In the data rows, the value 500 means zero.
One hidden rule gives every row of this table a label. Here are some rows, each with its label.
  512  388  495  402  517  433  489  542  271  151  369  568  302  475  386  473 i
  349  622  419  507  304  653  544  694  633  475  570  519  500  436  496  462 n
  577  282  613  371  708  368  459  405  273  540  379  670  529  715  473  516 i
  536  486  518  653  528  465  517  468  477  446  565  495  564  455  619  581 i
  304  588  396  420  364  687  603  733  645  535  477  384  368  395  360  549 n
  597  447  541  371  532  402  404  441  428  495  426  618  408  514  359  354 i
  516  529  474  552  454  417  358  444  549  621  552  421  631  420  476  457 u
  461  559  520  591  412  370  336  474  563  474  506  701  598  542  473  358 u
  599  404  481  380  557  490  472  431  404  473  407  581  465  447  342  345 u
  474  384  410  329  543  569  645  406  527  635  447  560  501  598  440  361 u
  368  409  553  660  454  402  526  597  529  525  451  328  527  362  342  338 u
  450  355  477  394  536  508  533  505  411  482  368  485  375  411  312  391 u
  337  576  477  527  529  581  556  459  556  647  431  326  583  495  450  618 u
  412  465  377  402  550  708  560  547  373  437  388  487  435  334  360  517 u
  598  474  436  465  551  483  716  376  616  468  617  176  401  480  628  663 i
  764  318  539  318  645  414  604  317  412  495  407  557  472  687  440  128 i
  458  477  492  568  456  433  346  454  516  565  435  764  648  577  429  275 u
  464  298  642  439  664  311  489  526  314  527  376  646  440  610  459  677 i
  511  370  429  301  545  487  364  566  419  552  280  583  370  536  295  523 u
  373  458  455  573  468  528  458  530  525  516  339  593  560  576  329  341 u
  598  463  360  360  510  618  393  508  287  251  392  203  401  382  425  747 u
  601  482  434  513  469  471  375  350  494  626  499  502  717  466  439  289 i
  562  517  593  682  527  454  491  446  490  401  573  517  557  481  633  485 i
  586  525  524  508  514  747  624  510  446  563  627  479  536  308  547  512 u
  602  506  595  680  447  483  471  427  519  534  601  545  707  576  591  361 u
  407  639  402  621  364  520  454  493  671  560  564  642  656  476  537  359 n
  420  622  363  638  376  573  569  439  690  534  563  552  666  471  539  300 n
  490  566  536  569  439  379  320  503  592  603  490  430  594  531  497  444 u
  537  476  509  606  567  532  475  505  467  469  511  533  574  533  604  572 u
  192  689  423  526  303  635  577  852  751  441  530  301  346  460  471  691 n
  531  492  700  770  578  347  380  500  491  506  494  559  632  741  662  463 i
  452  512  366  398  403  739  511  587  561  620  527  582  492  370  363  453 n
  642  362  495  424  510  483  198  502  185  262  414  569  454  403  401  625 i
  460  500  532  434  483  475  559  504  542  588  520  675  496  551  534  478 i
  521  495  658  730  438  404  435  489  543  547  592  537  657  533  582  440 u
  526  317  586  495  563  445  623  560  470  452  420  490  331  567  412  516 i
  180  521  437  567  307  638  663  815  585  392  452  487  396  351  362  458 n
  417  562  519  604  510  575  450  605  476  424  492  535  469  462  519  648 u
  581  391  493  381  598  399  656  465  558  561  495  235  315  554  527  607 i
  347  446  540  412  515  551  640  628  560  625  440  546  393  573  384  506 u
  363  358  338  285  607  634  662  574  548  706  351  412  367  556  341  650 u
  582  682  712  790  506  319  527  396  572  385  637  314  672  754  846  426 i
  542  473  393  422  499  562  669  381  507  623  617  591  591  458  556  417 u
  368  517  373  507  338  714  556  632  576  503  600  557  543  300  468  487 n
  478  391  641  434  611  295  641  628  556  447  421  334  216  606  421  449 i
  476  498  416  371  532  499  583  485  521  492  459  316  361  424  402  539 u
  526  364  456  420  557  433  388  554  249  233  414  561  316  292  421  735 i
  589  611  639  477  430  342  301  543  378  127  468  326  321  504  536  559 u
  490  378  415  346  575  537  572  487  554  702  489  630  470  558  421  471 u
  475  758  613  622  419  349  452  371  624  591  595  473  629  517  642  476 u
  324  580  400  577  547  671  580  623  535  437  426  289  448  455  510  829 u
  555  614  405  534  448  472  388  341  601  542  546  601  683  557  565  407 u
  441  732  378  365  444  650  630  520  567  384  509  260  395  438  536  626 n
  430  279  597  407  687  419  533  526  318  569  310  514  405  671  453  670 i
  548  331  428  449  543  564  254  577  198  291  348  413  394  297  356  783 u
  598  406  422  488  556  530  665  434  521  485  528  296  392  484  527  623 u
  401  648  366  615  376  555  529  395  691  514  575  581  684  491  560  275 n
  721  573  661  456  527  347  584  332  593  360  533  537  407  773  627  271 i
  571  333  485  412  575  456  390  505  232  271  413  605  373  374  403  633 i
  330  473  493  413  522  537  631  608  573  613  449  477  406  554  409  561 u
Which column or columns does the hidden rule look at? Columns are counted from 0, in order:
4 5
Here are more rows. What is the label of each one?
  622  589  575  491  466  628  544  484  501  524  669  554  530  443  602  469 -> n
  462  417  729  798  580  347  442  571  447  510  453  536  608  679  567  481 -> i
  659  660  528  493  466  644  570  434  525  563  755  454  546  368  703  553 -> n
  510  629  437  478  479  444  293  475  639  658  521  308  608  560  547  591 -> i
  640  399  601  390  575  266  522  451  505  505  447  527  319  676  478  378 -> i
  632  568  653  711  449  360  371  415  545  544  689  620  698  543  684  421 -> u
  454  471  391  391  520  630  752  461  568  601  535  390  526  493  511  531 -> u
  482  660  599  560  469  614  716  647  578  460  683  341  411  345  613  618 -> u
  423  565  481  595  518  632  530  545  468  395  445  444  486  483  522  634 -> u
  542  632  576  667  461  467  424  498  457  357  558  640  533  452  631  420 -> u
  660  411  420  333  625  407  577  397  551  562  504  299  364  627  547  606 -> i
  479  507  586  532  518  657  614  616  465  500  601  511  447  340  498  522 -> u
  571  464  469  507  493  452  311  419  502  637  465  530  674  505  445  346 -> i
  359  668  347  584  367  572  505  517  738  534  528  504  605  541  529  395 -> n
  520  698  529  637  475  514  470  513  562  369  551  458  493  539  662  542 -> u
  255  598  388  600  389  547  512  657  748  559  446  503  508  500  428  537 -> n
  516  428  624  630  553  434  451  571  417  459  444  666  502  565  485  477 -> i
  432  283  645  440  660  349  508  574  312  531  302  531  363  700  425  637 -> i
  493  506  621  518  465  662  591  620  446  503  547  585  436  433  476  502 -> n
  479  569  420  361  502  651  443  565  419  474  432  586  443  404  397  537 -> u
